Named turns come first, each shown by rows before and after it. Which turns, in which order, take the first row of each pair that follows to the second? Write the first one first, as in the answered first pair.
turn K_350:
8 6 -7 13 23 -2 5 4 10 12 1 -3 -22 -1 -7 -> 11 2 -8 8 11 -7 -7 -4 6 9 -7 -14 1 18 -22
-23 2 -3 16 -5 1 17 -4 -10 -17 41 13 10 -27 4 -> -23 19 -4 -1 16 -3 10 14 -12 5 34 0 -20 -26 -16
21 7 8 -23 9 -11 5 5 11 9 -10 -19 -15 23 -13 -> 24 -9 9 -10 -11 -7 4 -14 11 -10 -7 -13 20 30 -2
turn K_448:
-3 -2 5 3 2 1 6 -6 2 6 0 8 -1 -4 6 -> 2 -2 5 -1 4 2 3 -9 5 5 -3 1 -2 6 5
-8 23 10 3 11 16 17 8 14 22 -5 21 -30 -20 19 -> 13 22 11 -14 -1 10 -4 -12 18 20 -31 -11 -10 32 -1
7 11 -10 -3 13 1 -11 -4 2 -1 -7 -16 -11 15 0 -> -10 3 -11 2 0 -2 -14 -3 -11 -5 -2 -10 18 5 -14
4 12 11 -1 8 10 -2 -4 6 -1 4 3 -21 7 9 -> 3 6 10 -3 -6 4 -11 -10 -1 -4 -4 -6 6 21 -8
turn K_201:
-11 -1 1 5 1 4 8 4 0 -2 9 11 -1 -19 10 -> -8 -6 0 7 -7 3 5 -4 1 -9 7 10 12 -11 13
8 -11 -2 5 -31 0 -9 -21 0 -16 -5 5 29 15 6 -> 0 -1 -5 -8 -24 -8 -19 -6 -10 0 -14 -9 24 17 -26
5 -7 10 1 -28 -1 -16 -6 2 -21 -3 -9 42 6 -11 -> -4 5 8 -11 -16 -5 -21 13 -6 -2 -9 -16 27 0 -37
turn K_922:
-2 -5 0 -28 3 -3 -10 15 -6 17 -6 -12 5 -10 -14 -> -6 -16 1 -10 -4 4 4 8 -3 2 11 10 11 -30 15
-31 -12 2 19 -12 -3 12 12 -13 0 11 16 23 -12 -6 -> -4 9 5 1 18 1 17 18 9 14 2 2 -41 0 10
17 -11 3 1 -2 5 9 -22 24 -22 -2 -16 -3 21 27 -> 11 -9 1 -7 -9 -3 -6 -20 13 -15 -12 -30 16 33 -2
-24 -2 -4 2 1 -2 -4 6 -19 -13 2 2 36 5 -24 -> -5 8 0 8 26 9 18 5 8 -16 13 15 -21 -6 26
Pairs:
(two turns a pair)
-14 -10 0 -6 -3 0 -7 15 -9 4 10 3 8 -16 -12 -> -11 -8 0 -9 -1 -1 -10 15 -10 8 6 -4 5 -10 -19 => K_448 then K_922
-2 5 1 8 -2 6 18 5 7 -3 -2 6 -14 -17 6 -> -12 0 -1 9 -13 2 10 5 -4 -2 -4 5 11 -17 -11 => K_350 then K_922
12 -3 0 -6 -4 -6 -12 7 9 -1 1 12 -12 5 -4 -> 8 -9 -1 1 -11 -5 -10 4 6 -7 4 18 0 1 -1 => K_448 then K_350
-9 6 4 -15 -5 -5 -1 2 -3 6 -5 -9 -2 -2 -26 -> -16 3 5 -3 -3 0 10 4 -2 1 9 9 -8 -24 -6 => K_448 then K_922
-15 -12 4 8 6 -5 4 7 -21 -8 14 11 21 -15 3 -> 1 0 7 3 25 -1 13 8 -4 -5 13 8 -19 -10 21 => K_201 then K_448
21 8 -3 8 9 13 19 -11 26 18 -7 4 -58 -22 45 -> 33 -15 -2 16 -28 11 6 -47 26 -11 -15 -5 4 15 47 => K_448 then K_350
30 1 -6 1 -1 19 -14 -18 0 -11 7 -12 -1 -1 14 -> 24 7 -7 -10 2 13 -23 -8 -8 1 -1 -24 -1 4 -11 => K_201 then K_201
-6 -6 -8 10 -20 13 -11 -7 -1 -18 -4 -8 12 26 1 -> -29 0 -10 12 -11 13 -4 16 -15 -5 7 5 2 -8 -11 => K_201 then K_448
-1 -8 0 14 -12 1 -7 -14 -2 -18 4 4 24 -4 8 -> 19 4 2 1 7 2 -7 -14 12 -10 -5 -10 -13 14 14 => K_922 then K_201
8 19 1 -12 15 -7 -11 7 14 14 -10 -12 -30 8 -3 -> -8 -7 2 17 -7 0 4 -7 9 -13 13 21 10 -18 28 => K_448 then K_922
41 -23 22 -12 8 -7 -3 0 -3 -1 -5 -4 14 35 24 -> 29 -10 20 -26 22 -13 -9 21 -13 21 -11 -14 -3 30 -6 => K_201 then K_201
-2 7 5 -3 10 6 -4 12 -4 4 1 -1 -16 -7 -7 -> 3 7 3 -6 8 4 -10 8 -3 4 -3 -8 -12 3 -11 => K_201 then K_350
6 -8 -5 5 -12 -6 -7 -23 14 -3 -1 -10 19 20 -15 -> 3 1 -4 12 7 1 12 -7 22 2 16 10 -23 -12 13 => K_448 then K_448
-3 -4 1 -4 3 -3 2 17 1 10 -5 -11 -19 -6 -18 -> -2 -22 3 12 -18 1 5 -3 3 -11 2 0 13 -5 2 => K_350 then K_350
-11 -21 1 11 -4 -3 20 1 4 -4 -2 9 1 -6 15 -> -12 -20 0 3 -9 -8 8 0 -3 1 -11 -4 17 8 -8 => K_201 then K_201
-8 2 9 37 -11 -2 -12 -5 -14 -12 21 15 40 -24 -3 -> 9 30 8 2 13 -11 -31 8 -9 18 -7 -23 1 9 -39 => K_448 then K_922
13 13 3 9 -2 9 -7 -1 11 -9 -4 -4 6 13 19 -> 1 14 1 15 2 11 0 8 6 -8 6 9 1 -10 22 => K_448 then K_350
-2 -11 3 8 -10 -3 -1 -11 8 -12 -2 5 19 1 9 -> -4 4 2 -2 13 -1 5 8 11 6 -1 4 -21 -12 5 => K_448 then K_350
-2 3 2 0 5 -16 -13 -10 22 7 -5 5 12 18 0 -> 0 4 3 0 9 -14 -11 -10 26 6 -5 6 4 17 7 => K_922 then K_922
-16 -4 17 9 17 -2 15 6 -24 0 9 9 10 -9 -1 -> 5 1 19 4 27 3 17 -1 -8 -2 6 2 -16 5 15 => K_201 then K_448
2 -2 3 9 11 7 10 3 6 -3 4 4 -16 -11 16 -> 4 -4 1 -3 -1 -1 -9 -4 -2 -1 -13 -16 11 17 -12 => K_350 then K_350
-44 5 3 6 -11 -14 6 22 -22 12 7 19 32 -32 -15 -> -11 28 6 -26 9 -19 -10 19 -5 30 -22 -23 -8 18 -34 => K_922 then K_350
14 2 0 -9 -13 -8 -17 -8 4 -2 -22 -27 16 39 -23 -> 14 -11 3 23 -14 7 12 -17 19 -25 8 14 6 1 40 => K_922 then K_448
